Rotation paths and how fast each direction turns (degrees a step)
Each turn is a multiple of 5 degrees from 10 to 175, or 0.
Each row of a path follows its step; steps can be skipped.
path 1
step 0: [ -8 -11  -5  10  16   5   7  -5   9  -5   7   2 -20 -12  11   3   3  -6
  -6  -7 -13  11 -13  11  -6   5  21 -27 -13  -6 -12   3  24  15   0   9
  11  -6  -9  -6  26  -4  -8 -29  -7  -7   6  10   2  -5   6]
step 1: [ -9   9  -9 -13   1   4   6   0  -5 -14 -14 -20   6  20   6  -9  -7 -17
  -6  18  16 -14   0  20   5 -13 -18  10  12   8  16 -10   8  -5  -1 -22
  -8   1  -6  -4  -4 -10   0   5 -20  10  12 -12  -1   4  23]
step 2: [ 13   0   7   4  14 -10   3   0  -5  10 -32   0  21  -9   4   2   4   5
   7  18  13  20  25 -16  -4   2  14 -20 -19  13 -10   4  -6  -4   6  15
   9   1   5  17  13  -9  -2   7  18   6 -14   0   1  -2  -3]
step 3: [-18  20   3 -12   1   8   2   8   4  37  24  -6 -13   6   1   8   2   6
 -14   2 -16   0  -5   1 -13   9  -1  10   3   0 -19 -12  -8  10   6 -12
 -17   5  -8   1   1   6  10 -11 -14  -1 -10 -26  17   1  -3]
step 4: [  3  19  17  25 -15  -8  -2   9 -11  -3  -5  17  10  14   2  -9  -2  -6
  11 -21  17 -15 -13   1   3   1 -16 -11 -10  -4  24 -18  -8  -5   3  27
   4   9  -3  -3   4  -4  -1  -4  -7   1  -5   4 -24 -10  -2]
step 5: [  1 -12  -5   3  17  10   5  -7  -4  12  -9 -20   3 -22  13  13  43  21
   6 -10 -17  -2  -2   0  -1 -15   7  11  19  -9   0  13  12  -6 -10   4
   4   1  -2   0  -7   1  18   3   4   9  10   5   1 -11  -1]
step 7: [-10  -7  14 -14 -13  -2 -15   6 -16 -16 -23   3  -4  17  -6  19  17 -17
 -18 -12   3  13  -4  -4   7  -5   5   3 -10  10  -5   1   9  -2   8 -16
   5   8  -1   5  26  11  -2   6   7  26  21  -3  -5  -3  -2]
step 8: [ 11   9 -16   1  -9  -4  -9   5  -7   5  19  -8  -8 -14   9 -11   7   2
  18  20 -10  -7  18 -14 -19  -1  -7 -15  -7  -6   0  -5  15  -8   7 -13
 -24 -11  -9   0   7 -25  -6  25   2  -3 -14   1   8  -3   3]
step 9: [ -8  -8   9   4  17   9   9   2  10  18 -11  11  18  15 -17  -2  -8  11
  12  -9   5  11 -14   5  -7  16  -4   1  -9 -12  -9  -8  -1  13  -2 -14
  -9  -3   7   0  -6   5 -26 -26  12   5   3 -16 -17 -21   9]
Speeds:
[-6  4  1 -4  2 -5  1  3 -2 -6  3  5  0  0  2 -3 -3  5 -6  2  0  4 -9  2
  1  4 -2  1 -1 -5  0  0  5  1 -1  3 -1  4  2  0  4  1  0 -2  0 -1  2 -5
  3  3 -3] : 115
[ 5  2 -4 -2  1  2 -4  1 -1 -1  0  3  4  5  1 -5 -3  1  2  2  6 -6  1  0
  4  3 -3  0  0 -3 -1  1 -6 -4  1 -2 -5 -4  4 -4  3  5  3 -5 -4 -1  2 -1
  0 -5  2] : 145
[-7 -6  5 -1  1 -2 -5  8  0  0 -4 -4  6 -2 -6  1 -6 -1  2 -2  6 -7 -3  0
  1  0  0  1 -1  3  1  2  2 -1  1 -1  2  4 -5 -2 -1  2  1  2  1 -1 -2  1
  0 -2 -1] : 135
